In the data rows, 128 means zero.
Some points:
[192 137  82 147  85  83 102 122]
[118 119 142 124 178 131 156 144]
[138 130  88 127 130 104  88 177]
[130 115 164 173 119 109 182 125]
[137  99 156 158 159 154 148 179]
[134 103  79 118 116  71  87  86]
[148 194 113 141 146 101 126  68]
[171 133 152 143 121 109 130 103]
[113 137 134  80 114  91 153 176]
[153 144 142 136  62 113  64 139]
[139 111 173 122 132 114 138 142]
[ 97 109  71  91 162 153 115 150]
[127 140 122 142 110  97 161 111]
[117 118 121 110 109 117  56 102]
[114 184  62 135 151 152 152 145]
[ 67 131 179 121 117 158 141 166]
[ 93 108 147 160 174 164  84 125]
[ 52 114  92 159 164 136 119 124]
[162 123 102  67 129 146 129 101]
[106 107 129 129 140 155 149 119]
[139  53 141 214 140 168  97 149]
[127 144 148 146 165 136  85  72]
[110  90 101 136 133 151 158 142]
[119 169 182 109  83 136 151 116]
[144 131  81 136 166 169 137 150]
[190 138 124  83  77  79 146 182]
[108 113 134 157  88 145 186 152]
[145 167 110 112 138 138 220 161]
[147  98 145 164  51 126 104 125]
[120 121 159 141  89 164 115 139]
[118 144 146 105 158 126 138  60]
[190 141 136 142 181 159 146  95]
[130 155 124 160  87 110 139 111]
[101  48  93 140 149 152 118 180]
[155 108  96  94 100  98 124 154]
There is one direction along which these points spread out most. How many in every 100 of the points above lie lower along it than each point below? Round to a whole number. More than half of the points above lie lower than the first one.
[108 120 106  92 136 127  60 132] 51
[164 170 162  90  72 129 111 164] 94
[ 91 135 119 172 192 136 133 137] 11
[ 39 157 176 136 157  88 144 141] 31
[152 166 176 111 114 108  81  78] 91
[140  91 118 133 201 148 115 162] 11
[ 48 115 106 127 123 125 169 123] 26
[195 167 169  95  19 130  90  80] 100
[ 96 115 150 144 148 161 155  59] 29
[133 127 116  42 129 100 118 107] 86
[148 150 142 135 142 110 127  86] 71
[153 125 105 117 162 140 169 155] 34
